rotation ticks, each row followed by its count of ticks
The counts run from 0 to 565.
[-2.99 -1.75  1.14  1.03 -1.40  1.11 -0.57  0.32  1.13  2.05 -1.27 -3.31
 -1.57  0.77 -0.34 -3.29 -0.56 -0.93  1.79  1.58 -1.17 -1.69  1.59  1.36
  4.48 -1.19 -3.19 -2.78 -0.51 -1.56  0.28  1.17  2.30  1.59 -1.40 -1.22
  1.74] : 220
[-1.63 -1.71  1.84 -1.10 -2.03 -0.73  2.10 -1.64  1.07 -0.80 -0.98 -2.34
 -0.46 -0.47  0.09 -2.12  0.42  2.88 -1.23  1.85 -0.96 -2.71  0.65 -0.49
  3.29 -1.45 -2.08 -3.57 -2.10 -1.83  0.87  1.79  1.38 -1.62 -2.04 -2.30
  3.02] : 226
[ 0.06 -1.36  2.44  1.96 -2.55 -1.01  0.71 -1.83  1.57  1.04 -3.45 -1.70
  0.68 -1.23  0.07  0.01 -0.18 -0.35 -0.22  1.28 -2.82 -1.45  0.66 -0.26
  4.54 -3.98 -2.13 -2.26 -1.71 -1.87 -1.07  1.41  1.39  0.60 -2.48 -1.87
  1.44] : 459
[-3.67 -3.21  2.61  1.32  0.64 -1.06 -0.11  1.30  1.08 -0.49 -2.61  0.17
 -2.31  0.67 -2.03 -2.21  0.61  0.10 -0.20  0.68 -1.39 -1.78 -0.82  1.87
  3.60 -2.42 -2.00 -3.78 -1.99 -2.32  0.51 -0.44  0.94  1.43 -1.92 -1.63
  1.66] : 414
[-1.70 -2.91  0.38  0.74  0.55 -0.42  1.42  0.57 -0.53  1.93 -3.87 -2.69
 -1.92  0.49  0.70 -0.46  0.82 -1.75 -0.57  1.38 -2.50 -3.65 -1.19  0.42
  1.21 -2.86 -2.82 -2.81 -1.49 -2.71  2.37  1.27  1.33  1.81 -2.02 -1.30
  1.76] : 550
[-0.97 -0.98  3.52 -2.18  1.43 -0.90  0.33  0.50  1.63  0.79 -0.86 -3.37
 -1.59 -1.64  0.71 -1.76  2.86  0.86 -0.77  1.73 -0.86 -1.19 -1.33 -2.55
  0.97  0.75 -2.64 -3.75 -1.04 -0.90  2.71  1.78  1.24  1.75 -1.73 -2.13
  3.37] : 435
[ 0.13 -1.24  2.35 -1.41  1.69 -1.86  2.65  1.09  0.92  0.49  0.77 -1.90
 -2.10  0.02 -2.36 -0.83 -0.81 -1.67  0.71  1.83 -2.36 -3.65  0.23 -2.11
  0.69 -0.39 -3.93 -1.83  1.48 -1.37  0.74  0.95  0.20  2.07 -2.19 -1.05
  4.19] : 40
[ 0.05 -2.42  3.34  0.34 -0.34 -0.75  1.08 -0.18  2.73  2.90  0.76 -2.33
 -0.40  1.35 -1.19 -1.86 -0.14 -2.49 -0.14  2.34 -1.25 -1.42  1.94 -2.53
  2.69 -0.82 -3.98 -0.06  1.42 -0.40  0.00 -0.54  1.31  3.76 -1.89 -1.55
  3.73] : 138
[-0.20 -1.86  3.97  0.53 -0.57 -0.32  3.40 -1.15 -0.54 -0.99 -1.09 -3.82
 -1.89 -1.09 -1.05  0.30 -0.75  0.92 -0.35  0.49 -1.84 -1.35 -1.98  0.35
  3.90 -1.34 -2.71 -2.37 -1.69 -0.98 -1.46 -0.25  0.22 -1.22 -2.87 -0.88
  3.06] : 559
[-0.45 -1.78  2.33  0.84  0.31 -0.52 -1.07 -1.54  0.03  3.15 -2.78 -0.95
 -0.44  0.10  0.25 -1.08  2.26 -2.28  0.54  2.29 -2.09 -1.25  1.41 -2.20
  1.41 -2.05 -1.30 -2.23 -1.92 -2.58  2.56  0.87  2.39  3.16 -2.18 -2.46
  1.79] : 10
[ 0.00 -0.83  5.88 -0.77 -0.32 -0.60  2.14 -1.12  2.07  0.90  0.79 -1.72
 -1.03  0.87 -2.33 -1.70  1.01 -0.05  0.38  1.48 -1.71  1.69  1.43 -2.69
  2.51  0.04 -1.68 -3.79 -2.18  0.51 -0.21 -0.01  1.51  1.78 -2.59 -0.76
  2.78] : 0
[-0.87 -1.09  3.98 -0.25 -0.61 -1.46  3.00 -1.17 -0.06  1.61  2.20 -3.12
 -1.88 -0.36 -1.68  0.32  0.64 -1.17 -1.00  1.69 -1.12 -0.99 -2.56 -3.67
  2.79  0.01 -1.32 -0.88 -3.86  0.35 -0.98 -0.24  1.07  0.19 -0.69 -1.51
  3.69] : 386
[-0.43 -1.54  2.66 -0.51 -1.42 -1.82  2.44 -1.13  1.52  2.68 -2.39 -2.55
 -0.12 -0.15 -2.06 -0.47  1.61 -2.90  0.28  1.65 -2.28 -3.04  0.12 -1.70
  2.52 -1.57 -2.74  1.44 -1.53  0.91 -2.45 -0.01  1.29  2.30 -2.30  0.16
  1.96] : 58
[-0.81 -1.52  3.24  2.73  1.81 -0.80 -0.69 -0.97 -1.06  0.42 -3.29 -1.77
 -0.61 -0.90 -0.02 -1.45  2.73 -1.66  0.01  1.43 -1.40 -2.75  0.57 -0.36
  1.42 -0.62 -2.51 -1.69 -2.34 -3.10  2.19  0.18  1.11  4.00 -3.07 -0.58
  0.80] : 107
[ 0.35 -2.65  3.66  1.54 -2.21 -0.69  3.21 -1.64  1.81  0.04 -0.16 -2.14
 -0.48  0.25 -0.73 -0.24 -1.15  1.05 -1.23  0.62 -1.85 -0.34 -1.96 -0.25
  4.34 -2.80 -2.41 -1.86 -1.83 -0.96 -2.37  0.23  0.76 -0.29 -2.72 -1.44
  2.44] : 463
[-0.02 -1.64  2.75 -0.58 -1.10 -2.45  2.52 -2.21  0.02  2.33 -2.04 -2.54
 -0.05 -1.16 -2.43 -0.75  1.93 -3.04 -0.06  2.22 -1.86 -2.79 -0.22 -1.87
  1.59 -0.88 -2.95  1.82 -1.73  0.67 -1.59  0.57  1.53  2.44 -1.69 -0.14
  2.38] : 57
[-1.41  0.96  3.44  0.19  0.70 -1.07 -0.41 -2.15  1.08  0.15 -1.23 -2.95
 -0.95 -0.48 -1.69 -1.93  1.97  1.20  0.99  0.33 -2.76 -0.61 -1.48 -1.89
  2.01  0.15 -0.96 -4.34 -3.87 -2.46 -0.23  1.75  2.71  0.75 -3.16 -1.09
  1.68] : 303
[-4.06 -2.62  3.35  0.26  0.34 -0.70 -0.82  0.02  0.78 -0.29 -0.52 -3.28
 -0.71 -1.30 -1.51 -0.29  1.17  0.55 -1.55  0.83 -0.52 -1.48 -3.99 -0.42
  4.39 -0.18 -2.11 -2.14 -1.75 -1.99  0.97  0.41  2.46  0.96 -0.06 -2.62
  2.91] : 513
[-0.67 -1.33  3.81 -1.64  1.19 -0.36  0.41 -0.31  0.46  0.92 -0.33 -4.01
 -1.03 -1.75  0.97 -1.75  3.04  0.26 -0.65  2.04 -0.60 -1.83 -0.95 -2.91
  1.04  1.06 -2.31 -2.58 -0.78 -1.74  3.02  1.78  1.58  2.44 -1.69 -1.84
  3.36] : 436
[-2.31 -1.74  1.18  0.20 -0.59 -0.05 -0.58  0.22 -0.88  1.71  1.50 -3.28
 -1.15 -1.01 -0.15 -1.49  1.03 -0.12 -0.24  2.65 -0.66 -4.70  1.95 -2.09
  3.39 -1.85 -1.26 -1.24 -2.36 -1.66  1.49  1.91  1.00  1.15 -1.44 -3.09
  2.97] : 88
[-1.36 -2.83  0.16 -1.67 -0.30 -0.41  0.79 -0.27  1.46  2.29 -3.33 -3.25
 -2.04 -1.33  0.45 -2.99  1.60  0.42  0.26  2.00 -1.55 -3.56 -1.46  0.02
  1.24 -1.59 -3.80 -0.27 -0.55 -1.85  0.65  2.71  2.06  0.36 -1.88 -1.76
  3.20] : 357
[-0.48 -3.28  0.61  0.17  0.61 -0.43  2.27  2.26  2.41  2.01  1.58 -2.48
 -1.36  1.05 -0.70  0.19 -0.99 -0.48 -1.48  0.30 -2.34 -3.25 -2.18 -1.25
  1.58 -3.33 -3.06 -2.11 -0.13 -1.53  0.67  1.20  0.64  1.91 -2.10 -2.25
  3.31] : 469
[-3.29 -2.41  0.78 -1.20 -0.16 -0.40  0.27  1.71  0.90  1.89  1.46 -2.05
 -2.61  0.05 -1.41 -1.66  0.20  0.53 -0.55  1.37 -0.90 -3.09 -0.68 -1.72
  2.16 -1.94 -0.82 -3.25 -2.60 -1.58  2.06  2.31  1.48  0.67 -0.53 -3.39
  3.52] : 85
[-0.07 -1.19  4.02  1.79 -0.82 -1.24  2.95 -1.61 -1.41 -1.35 -1.27 -3.97
 -2.15 -2.15 -0.95 -0.47 -0.61  0.37  0.08  0.56 -1.89 -0.53 -1.10  0.72
  3.98 -1.30 -2.72 -2.82 -1.55 -1.64 -1.03  0.08  0.51 -0.29 -2.52 -0.71
  2.66] : 558
[-1.25 -1.29  1.24  2.57  0.69  0.40 -1.18  1.96  1.35  1.81  0.50 -3.02
 -1.64 -0.29  0.67 -0.98 -0.76 -1.54 -0.42  0.58 -2.40 -3.88  0.14 -2.18
  3.23 -1.87 -2.89 -1.53 -0.15 -2.92  0.49  0.10 -0.31  2.59 -2.75 -2.36
  2.54] : 473
[-2.32 -1.09  1.37 -0.28 -0.43  0.59  0.01 -0.08 -0.46  1.76  0.89 -2.76
 -0.64 -1.13 -0.47 -1.12  0.75 -0.55  0.41  2.56 -1.60 -5.00  3.08 -2.09
  3.19 -1.94 -1.10 -1.95 -2.86 -1.70  0.63  2.08  0.42  0.83 -1.84 -2.91
  2.18] : 89
[ 0.07 -2.44  1.51 -1.14 -1.32 -0.81  3.95 -2.30  0.28 -0.33  0.61 -4.00
  0.69  0.91 -0.55 -1.09  0.49  0.43 -1.74  2.43 -1.40 -4.59  1.54 -1.15
  2.10 -1.60 -2.95 -1.11 -0.80 -1.38  0.58  1.25  0.82  0.83 -2.35 -1.30
  3.07] : 230
[-2.38 -0.76  3.22  1.01  0.08 -0.76 -0.81  0.67 -0.14  2.34 -3.16 -1.88
 -3.39 -1.46 -1.01 -4.61  3.07 -0.77  0.99  0.68 -0.60 -1.27  0.78 -1.04
  2.28 -1.70 -2.57 -0.22 -2.84 -1.14 -1.56 -0.38  0.71  2.16 -2.62 -0.41
  1.87] : 492
[-1.42 -0.23  3.16 -1.41 -0.41 -2.79  1.41 -2.15  0.43  0.74 -2.80 -1.07
 -2.60 -2.40 -0.65 -2.83  3.16 -0.24 -1.32  2.03 -0.50 -1.40 -1.09 -3.15
  1.82  0.58 -2.27 -1.13 -2.47 -2.12  0.10  0.47  0.85 -0.95 -0.67 -1.88
  3.29] : 51
[-1.33 -3.17  2.22 -1.30 -0.54 -1.37  2.14 -0.82  1.62  3.02 -2.74 -1.50
 -2.38  1.16 -1.08 -2.01  1.65 -1.10 -0.97  1.96 -1.20  0.61 -2.04 -0.51
  0.91 -2.19 -2.67 -2.56 -1.06 -0.24  1.98  0.47  3.13  0.99 -0.59 -1.27
  3.24] : 450
[-1.66 -0.36  2.52  0.47  0.67 -1.62 -0.29  1.12  0.38  2.68 -3.11 -1.31
 -3.69 -1.31 -1.79 -4.25  2.75 -1.69  1.49  0.70 -1.07 -1.56  1.44 -1.13
  1.84 -2.15 -2.71 -0.86 -2.44 -1.21 -0.79  0.06  0.56  2.51 -2.51 -0.60
  1.82] : 491
[ 0.43 -1.02  2.53 -1.33 -0.73 -3.64  2.67 -2.66  0.48  2.20 -1.75 -1.76
 -0.78 -1.78 -2.51 -0.96  2.39 -2.63 -0.29  2.70 -1.94 -2.88  0.14 -2.21
  1.06 -1.28 -2.74  0.56 -1.78  0.22 -0.75  1.62  1.33  1.99 -1.15 -0.42
  3.01] : 56
[-0.53  0.21  3.19  2.76  0.98 -1.54 -0.79  0.38  0.85  0.73  0.84 -1.34
 -2.59 -1.75  0.00 -2.38 -0.28 -0.94 -0.01  0.85 -2.23 -1.48  0.57 -2.82
  3.64 -1.37 -2.26 -3.37 -1.34 -3.99 -0.10 -0.18  0.08  0.98 -2.18 -2.58
  2.91] : 476
[-0.73 -1.71  3.10  1.34 -1.00 -0.04  0.86 -2.69  0.77  1.45 -3.63  0.15
 -0.04  0.71 -0.20 -0.18  0.18 -1.04  0.61  2.55 -2.62 -0.68  1.04 -1.14
  3.72 -1.85 -0.76 -3.06 -3.20 -3.04 -0.27 -0.03  2.07  0.28 -2.49 -1.49
  1.24] : 14
[-1.35 -2.16  2.83 -0.25  1.79 -0.26 -0.81  1.85  2.22  2.80 -2.33 -1.36
  0.03 -0.53 -0.13  0.63  2.46 -1.41  0.18  1.53 -1.84 -3.05 -0.74 -1.35
  2.31 -1.42 -1.85 -1.82 -2.29 -0.29  0.72  1.99  1.39  4.97 -2.55 -0.99
  0.71] : 201
[-2.13 -3.16  2.79 -1.15 -1.09  0.41  2.59 -1.50  2.29  2.44 -2.91 -1.72
 -2.06  2.38 -1.04 -1.73  0.80 -1.02  0.14  1.97 -1.30  0.86 -2.05 -0.96
  2.48 -0.50 -2.60 -1.38 -1.69 -0.26 -0.28 -1.00  3.24 -0.01 -1.89 -0.68
  3.13] : 448
[-1.96 -1.23  3.20  0.01  0.60 -0.26  1.47  0.81  2.10  0.04 -2.68 -2.38
 -2.16  0.88  1.32 -1.14  2.06 -0.03 -3.12  0.70 -1.49 -1.49 -1.83 -2.57
  1.89 -1.40 -2.68 -3.38 -2.66 -2.81  1.52 -1.82  0.47  0.20 -2.35 -1.82
  2.34] : 241
[ 0.94 -1.74  3.93 -0.22  1.11 -2.25  2.81 -1.27  0.24 -1.78  2.30 -2.54
 -1.83 -1.50 -1.26 -0.92 -0.80  0.87 -0.60  1.64 -1.57 -2.34 -1.67 -1.28
  1.63 -0.42 -3.12 -2.17 -0.10 -2.35  0.07  1.27  0.18  0.32 -2.60 -1.65
  4.64] : 36
[-1.21 -0.88  4.12  1.23  1.25 -0.63  0.75 -1.70  0.30 -0.78 -4.67 -0.68
 -0.50 -0.21 -0.66  0.21  1.04 -0.95  0.67  1.17 -2.65 -2.13 -0.92 -0.23
  3.12 -0.23 -2.01 -3.97 -3.28 -2.98  0.00 -0.07  1.05  1.04 -3.42 -0.47
  0.61] : 110
